(in the rows, 128 means zero)
The rows of D fall into a few groups, which share some directions, and each row is roughly a mix of its group's hidden directions.
D:
[[119 102 153  80 146  94 137  85 135 157 138]
 [148 153  87  84 144 126 131 183 142 123 136]
 [113  64 140 123 104 147 147 152 120 126  85]
 [110 116 104  67 129 140 154 141 150  85 134]
 [134 136 102  65 140 118 128 172 145  97 127]
 [181 115 106 159 116  97 147 142 157  93 125]
 [136 113 159  97 111 123 124 120 124  64  90]
 [135 142 145  70 161 104 133 125 173 148 114]
 [169 132  74 163 140 130 168 135 141 111 140]
 [ 99 129 138  88  94 145 136 111 150 108  74]
 [124 144 164  84 114 161 113  98 150 125  86]
 [153 118 127 195 154 141 119 130 116 169 118]
 [133 147 127 163 109 126 170 147 145 106  70]
 [124 161 172  80 162 112 110 151 144 113 123]
 [ 99  86  90 162 120 142 149 111 107 149 161]
 [140 140 145 195 145 113 106 122 100 156 105]
 [106 139 153  73 146  95 106 145 151 121 162]
 [105  90  82 151 138 145 129 126  85 139 162]
 [152 165 122 129 147 125  85 165 156  91 148]
 [ 88 108 126 176 121 164 162 110 101 111 134]
 [132 139 105 123 144 121 126 140 170 199 138]
 [105 112 134 128 132 135 113 106 163 201 123]
 [137  87 122 145  67 111 144 123 122 109  91]
 [161 149 168 154 144 140 135 100 142 109 179]
 [156 145 100  73 137 130 117 177 155 125 127]
 [ 96 152 153 162 129 118 130  67 130 144 155]
 [ 99 153  82 128 161 138 110 177 102 123 133]
 [141  96 113 144  86 115 138  96 107 174  98]
 [169 136 104 179 116 160 125 133 156 109 158]
 [175 155 172 169 102 143 112 110 124 125 117]
 [128 113 194 119  99 119 114  86 133 149 118]
 [117 127  77 150 160 159 126 178 133 106 129]
 [132 163 148 140 149 150 145  91 146 129 187]
 [116 152 111 155 113 162 134 138 153  64 140]
 [ 92 150 142 104 120 175  98 119 114 161 161]
 [164  94 148 161  93 166 115 123 154 152 119]
 [115 138 148  95  90 143 132 109 155 108  72]
 [132 121 114 118 117 114  88 183 111 158  88]
 [148 131  93 196  98 149 130 146 118 122 141]
 [113 177  77 109 131 120 142 122 135 134 175]
 [155 174 120 129 144 124  99 159 151  94 167]
 [115 114 148  87  91 144 113  88 113 111  86]
 [116 113 175 162 114 110 115  68 116 133 121]
 [127  87 102 133  82 128 151 113 112 172 100]
 [123 107  72 160 129 176 147 123 113 143 110]
 [167 125 106 100 127 128 136 181 135  79 123]
 [119  93  78 164 113 128 170 112 137 154 132]
 [ 85 124 136 175 136 102 156  84 109 128 143]
 [144  89 140 147  72 149 169 126 123 146 140]
 [134  88  95 132  94 116 142 103 108 171  95]
 [132 132 140 168 162 105 128 157 108 134 186]
 [132 162  77 144 154 153 121 146 129  81 146]
 [166 136 150 171 106  94 121 107 114 172 132]
 [129 103 110  75 129  79 105 118 126 137 164]
 [ 97 120 132 173 121 150 171 104 106  88 126]
 [131 186 100 125 152 116 140 132 149 178 141]
 [156 144 176  83 132  91 104 111 148 132 133]
 [100 111 153  78 104 102 109 148 115 170 132]
 [ 79 141 143 152 131 135 130  75 116 170 133]
 [140 150 142 169 142 109  96 118  88 177 124]
 [113 112 103 113  98 101 114 172 118 103  80]
 [152 137 118 126 132 102 106 164 139  59 127]
 [118 170 161 130 128 154 101 168 161 104 152]
 [142 160 101 147 150 157  93 134 134  75 146]
 [ 74 108 138 150 123 149 167  92 140  99 125]
 [121 107 105  88 109 135 161 148 166  82 138]
 [134 168 168 141 163 129 104 117 150  85 149]
 [122 170  98 109 151 122 123 138 151 187 150]
 [117 155  70 159 155 148 139 165 114 118 135]
 [107 148  73 135 137 145 132 181 127 100 143]
 [103 129 138 107 156 197 116  96 125 141 138]
 [131 171 156 130 163 148 130 120 148 113 185]
 [135 123 141 169 114 106 106 153 108 192 130]
 [123 144 129 106  91 145 139 123 167 111  67]
 [162 106 122 136 106  70 138 158 150  98 114]
 [146 175 100 130 143 140 114 149 112 185 146]
 [137 153 198  96 142  97 118 125 130 114 115]
 [123  95 139 131  98 102 175 103  83 140 113]
 [110 140  67 117 150 134 138 179 122 106 137]
 [119 144 177  73 137  93 118 123 158 124 130]
 [118 161  83 141 172 163 107 145 111 106 139]
 [143 129 148 161 151 120 104 109  94 189 119]
 [105  77 105 121 111 129 147 108 114 155  78]
 [133 169 146 132 169 159  96 132 163 123 162]
 [137 115  95 165 161  97 144 153 113 146 173]
 [100  88  99 119 102 131 164 102 112 161 100]
 [112 102  68 151 105 172 132 124 105 126 116]
 [ 97 105 122 129  88 137 153 109 111 182 101]
 [102  95 100 119 122 132 166  84 112 167 110]
 [131 118 150 160 107 145 140 110 116  58 145]
 [ 84 122 119 169 124 172 168 108 118 113 141]
 [143 131 107  97 141 121 101 157 153 192 133]
 [172 109 144 132  98  78 120 136 157  94 122]
 [130 117  92 133  99 161  95 132  77  99 114]
 [164 157 186 109 129  97 114 116 160 133 131]
 [113  95 123  78 156  93 132 102 132 158 154]
 [130 151 189 105 139  85 144 126 158 124 114]
 [107  93 126 123 108  97 157 104  88 138  84]
 [166  99 119 138 100  87 147 154 162  96 123]
 [127 109 107 195 113 130 170 118 135 151 142]
 [187 149 126 102 132  98  96 159 114 144 113]
 [119 105  68 156 116 174 135 128 102 130 114]
 [180 134 116 113 118 146 104 171 147 102 162]
 [149 191 121 104 146  92 110 126 138 157 145]
 [ 96  91 151 176 124 113 147  84 114 137 115]
 [128 134 113 186 118 132 182 140 154 134 101]
 [102 144 147 105  97 134 149 127 165 105  74]
 [134 162  99  98 147 122 116 149 157 184 144]
 [ 84  97 147  98 143 127 155 125 112 170  96]
 [121 104  98 106 124 109 104 172 105 148  80]
 [117 106 162 147 106 145 141  97 110  75  97]
 [111  81 163 143 110 118 138  97 129  77 114]
 [137 178 150 132 165 143 103 134 152 111 172]
 [175 142 134 101 121 114 122 143 176  82 133]
 [125 133 166  66 130 100 120 104 164 137 123]
 [ 99 147 146 121 151 184  92 103 110 151 141]
 [160 147 159  95 146  80 103 132 151 137 157]
 [ 90 141 110 115 170 182 130 119 103 153 135]
 [ 95 118 129 156 142 103 139  95 145 190 131]
 [170 160 143 147 132 135 109 142 156  92 174]
 [179 109 119 111 117 140 120 180 119  89 113]
 [139 166 165 146 145 138  87 132 163  90 138]
 [109  99 123 177 120 153 178 121 122  93 121]
 [ 96 115 105  86 135 162 160 139 152  86 127]
 [143 160 159 153 129 135 148  81 137 124 179]
 [ 88 121 156 163 128 113 137  67 130 150 126]
 [132  76 176 142 122 175 146 136 143 118 120]
 [164  93 120 144  99 172 140 135 145 168 149]
 [128 114 119  81 103 145 141 133 169  79 149]
 [ 88  99 130 139 116 169 153 121 102  80 119]
 [117  98 161  74 122 148 142  89 153 112 121]
 [146 115 154 174 145 124  95 124 108 182 113]
 [132 153 165  80 154  90 133 139 165 126 111]
 [110  98 122 132  91 135 157  99 109 182 105]
 [110 135 115 160 141 129 132 112 142 204 143]
 [120  92 112 124  93 125 107 168 130 126  71]]

Here is one row of each group, with its name. Which group are the others in?
[150 170 142 128 150 132 111 162 146  92 175] | P
[128  99  94 170 131 152 126 115 101 156 175] | K
[133 163 123 166 152 167 112 101 130  79 126] | E
[120 123 155 139 103 167 141 106 120  64 112] | N

[141 102 164 147 111 185 115 147 154 159 128] | P
[148 129 161 161 125 104 109 108 102 187 122] | E
[110 132 123 189 106 157 166 141 123 112  98] | K
[157 114 128 113 114 134 112 161  97  63 143] | N
[125 110  71 159 137 170 156 127 123 147 105] | K
[149 115 126  71 129 107 125 158 156  96  94] | N
[126 116 124  80 101 146 127  89 146 130  76] | K
[136 153 157 144 152 139 146  80 144 102 174] | P
[151 131 146  89 136  63  96 129 119 132 108] | N
[143 119 132  88 120 130 116 157  93  72  99] | N
[183 160 127  94 132 102  95 151 147 146 124] | N
[105 122 163  80 124  82 128 113 161 133 154] | K
[133 124 147 180 130 131  93 143 108 185 126] | E
[142 132 152 165 104 140 102 120 117 190 152] | E
